In the rows, zero is written as 128.
The rows of Z fall into a few groups, and each row is roughly a mix of its group's hidden directions.
Z:
[[154 111 103 165 140 116 143 129 103 107 118 174]
 [156 177 161 140 102 141 128 143 153 130 142 151]
 [134 170 148 118 125 137 142 143 125 148 177 161]
 [112 167 138 108 141 147 130 142 134 138 176 164]
 [183 146 131 159 122 152 141 130 130 132  99 157]
 [144 148 154 130 119 179 110 128 101  93 105 135]
 [ 91 163 128  99 114 128 139 128 133 154 166  97]
 [116 138 167  90  87 130 123  95 133 117 135 103]
 [145 170 156 104  98 168 149 132 136 127 115 114]
 [176 117 149 132 124 127 121 107  84 145 108 156]
 [ 97 110 147  92 104 131  87 115 103 112 147 114]
 [114  93 157 112 125 123  77 101 135 105 146 128]
 [119 157 156  63 109 127 138 127 132 117 138 118]
 [150 120 106 165 162 126 134 145 147 114 150 171]
 [120 148  88 162 182 129 130 134 116 120 118 145]
 [129 108 146  90 109 138 132  88 122 134 176 139]
 [151 116 116 151 148 145 124 167  83 116  96 130]
 [110 189 140 109 125 142 136 160 143 149 144 129]
 [162 147 123 160 162 153 140 118 162 135 153 148]
 [ 89  96 129 113 134 115 100 175 112 124 114 109]
 [124  89 124 132 160 131 102 135 118  95  81 135]
 [164 130 118 162 122 146 135  89 151 106  93 139]
 [172 129 101 171 105 107 145 115 125 136  99 131]
 [121 176 164 105  87 126 131 137 138 138 153 136]
 [115  99 136 109 152 155 107 173 150 137 109 102]
 [151  88 108 143 112 136 128  92  96 122  91 132]
 [109 181 163  94 121 136 124 156 148 129 134 130]
 [135  70 113 148 147 122 105 117 108  95 111 126]
 [107 141 163 126  87 116 104 160 100 123 103 115]
 [ 91 130 154  95 133 136 113 119 165 122 147  89]
 [ 85 140 136 105 125 157  91 164 127 127 131 102]
 [157  80 105 159 125 106 139 109 128 129  93 130]
 [149  90 105 137 120 100 127 110 172  99 139 111]
 [ 92 158 131 116 129  97 154 154 134 136 173 135]
 [120 134 127 117 100 143 127 110  94 144 190 129]
 [113 170 174 111 109 122 128 101 120 116 160 136]
 [102 119 142  86  94 153 102 107 125 125 118  95]
 [143 129  99 148 112 122 149 105  89 139 171 153]
 [102 143 176 133 157 134  95 138 151 109 153 130]
 [101 116 148 120 146 100 110 154 130 108 179 107]
 [115 131 168  99 110 116 113 133 135 102  76 119]
 [ 98 110 160  82 116 136 105 102 135 106 148 118]
 [109  76 109 106 148  98 126 134  98 112 129 108]
 [168 122 112 165 151 109 156 115 143 118  97 148]
 [132 124 137 151 173  98 129 172 120 127 154 151]
 [130 143 144 115  82 115 117  97 131 157 132  85]
 [111 115 122 101  96  79 142 111 162 144 122 114]
 [115 114  95 144 149  87 141 161 129 123 165 144]
 [143 116  93 150 140  87 141 133  92 133 158 149]
 [162 169 147 111 101 137 154 125 148 140 129 164]
 [135 123 134 131 149 161 131 155 166 152  81 113]
 [121 118 150  96 117 166 101 136 112 145  92 100]
 [156  78 111 148 130 130 122  94 109 106 103 115]
 [114  90 155 126 139  93 101 126 132  96  93 133]
 [165 129  96 162 145 146 158 129 159 127 101 136]
 [102 127 129 108 166 157 125 151 176 108 121 117]
 [ 99 165 158  94 106 159 136 142 131 135 115 102]
 [100 116 167  97 130 136  89 109  99 105 137 130]
 [111 136 128 128 160 104 142 176 136 134 173 142]
 [140 160 122 155 143 140 135 137 176 143 158 158]
 [ 97 109 131 116  86 100 104 121 120 141 163 101]
 [163 114 106 166 144 156 149 115 131  98 144 153]
 [139 164 109 134 112 144 140 174 102 147 113 160]
 [114  79 140 127 126 103 101 125  99  94 134 103]
 [157 121  88 175 137 122 148 131 129 115  96 147]
 [162 151 134 150 148 143 174 121 140  99 111 151]
 [150 149  99 142 136 161 163 164 121 143  99 129]
 [128 159 148 134 158 120 148 153 155 143 168 157]
 [116 108 165 118 120 145  79 106 143  91 124 127]
 [117 159  92 145 149 141 159 171 130 142 147 138]
 [ 92 135 127  96 125 153 113 102  94 124 168 116]
 [103 174 164 110 122 157 114 113 156 135 126 145]
 [129 117 132 126 102 129 131 101 105 137  78  82]
 [153  98 152 117 132 147 118 109 109  90 106 167]
 [ 78 133 133  95 139 131 102 165 101 113 117 124]
 [ 94 155 145  96  84 136 120 132 104 131 153 110]
 [155  99 149 140 161 125 131 102 150 116  82 139]
 [148  95 119 116 100 119 137 107 100 121  74 129]
 [133 138 177  90 131 166 129 157 121 146 139 134]
 [164 139 135 151 108 114 143  94  85 147 149 138]
 [131 117 139 121 146 132 120  95 187 117 115  92]
 [126 136 106 143 123 128 141 108  90 140 188 142]
 [105 122 131 124 159  98 127 171 130 125 177 139]
 [113 109 141  98  98 155  95 105 120 118 100  96]
 [148  77 112 145 158 104 121 148 121  99 124 148]
 [155 101 124 139 181 120 125 140 148  93 151 122]
 [149 131  99 165 157 104 153 149 127 124 154 160]
 [ 91 146 146 110 144 109 135 177 130 136 165 131]
 [102 139 152 110 130 159 106 137 173 118 157 152]
 [104 101 163 104 119 135  85 114 146 111 113 102]
 [165 126 104 165 145 148 134 120 151 105 134 168]
 [108 147 124 115 141 120 141 163 123 126 190 145]
 [147 177 148 117 118 146 144 161 114 145 121 164]
 [112 145 139  85 118  98 144 165 123 133 143  90]
 [120 169 160 113 103 141 136 130  88 144 161 119]
 [103 155 159 136 140  97 151 140 173 108 136 116]
 [137 166 124 119  88 158 138 155 122 165 134 106]
 [141 119 136 121 101 133 122  80 123 124  84  91]
 [130 119 141 142 145 149 124 151 163 131  67 114]
 [122 128 142 100 101 112 146 100 142 140  85  89]
 [133 125 103 150 177 156 127 134 174 118 119 115]
 [ 89 112 119 114 111  95 131 137 102 143 137  80]
 [122 114 117 137 157 100 121 165 106 129 173 157]
 [127 158 162 132 114 141 140  98 173 108 102 112]
 [119 161 120 127  90 105 148 131  90 160 154 128]
 [155 153 124 170 138 147 164 151 107 109 135 152]
 [139 145 142 100  93 183 113 110 132 112 119 111]
 [164 137 128 174 155  99 146 115 130 118 138 160]
 [150 158 109 148 111 128 153 118  79 146 148 151]
 [123 158 160  98  92 158 122  91 116 126 124 114]
 [118 189 135 121 136 157 127 159 156 138 120 130]
 [127 175 113 148 136 144 139 156 142 155 171 130]
 [101 100 128  86 105 104 132  97 106 126 142  99]
 [171 130 117 156 140 162 136 138 108 126  81 134]
 [167 150  98 150 141 170 133 139 136 144  96 129]
 [134 131  91 124 137 138 150 136 125 178 172 141]
 [129 104 120 148 148 135 117 143 186 110 107 101]
 [151 134 103 152 114 117 170 122 101 137 161 160]
 [114  78 133 119 125  95 124 107 114 117 109  87]
 [ 85 142 132  85  97 122 117 136 131 153 149 102]
 [163 165 141 159 135 160 146  97 119 128 147 110]
 [137 116 135 124 184 125 125 165 128 109 131 169]
 [137 100 111 168 132  89 144 101 134  93 135 142]
 [127 135 142 100 144 148 140 113 178  95  94 123]
 [112 134 152  65  89 126 131 110 134 125 115 130]
 [160 123  71 146 124 143 156 130 108 145 105 129]
 [139 151 155  97 162 120 146 166 132 124 164 141]
 [157  80 114 152 104  97 130 123 120 115  96 138]
 [114 147 156 106 150 158 123 164 153 142 163 144]
 [160 133 118 180 159 117 150 120 143 105 104 132]
 [137 127 121 130  81 144 121  89 120 123  86 100]
 [145  90 134 117 139 145  81 126  86 125 145 142]
 [154 136 101 176 130  99 161 103 135 138 144 123]
 [128  80 132 133 139 121 114  87 140 104  90 112]
 [140 116 131 132 181 178 112 144 153 123 124 126]
 [101 142 115 113 113 127 139 111 122 151 167  76]
 [ 96 113 130 112  84 103 116 123  97 129 139  88]
 [119 157 171  95 159 131 120 157 153 110 129 120]
 [138 147 139 149 137 129 117 139  90 116 153 185]]
Here is one row of each group, with its name. Which group are the others in?
[136  86 141 112 116 121 119 102  87 103  96 112]	C
[126 148 101 140  94 105 136 116  87 162 157 128]	W
[ 96 112 148  95 107 131  94 136  97 133 105  99]	D

[122 144 159 114  96 114 116  73 112 111 148 125]	D
[155 129 111 177 102 114 135 145 122 147 162 152]	C
[153 165 125 143 126 120 154 127  73 133 144 151]	D
[135 115 101 157 176 121 146 139 150 101 108 153]	W
[116 113  98 130 141 105 129 162 102 114 179 143]	D
[ 93 149 152  79 105 140 109 145 132 129 108 107]	W
[ 81 133 138  82 105 121 127 137 131 146 139  92]	D
[114  65 123 128 137 100 110 109 110 104 121 115]	C
[122 122 130 129 189 117 129 179 127 124 135 142]	C
[119 103 104 112  87 144 106  99 104 124  96 110]	D
[123 101 148 124 144 143  85 158 149 113  88 113]	W
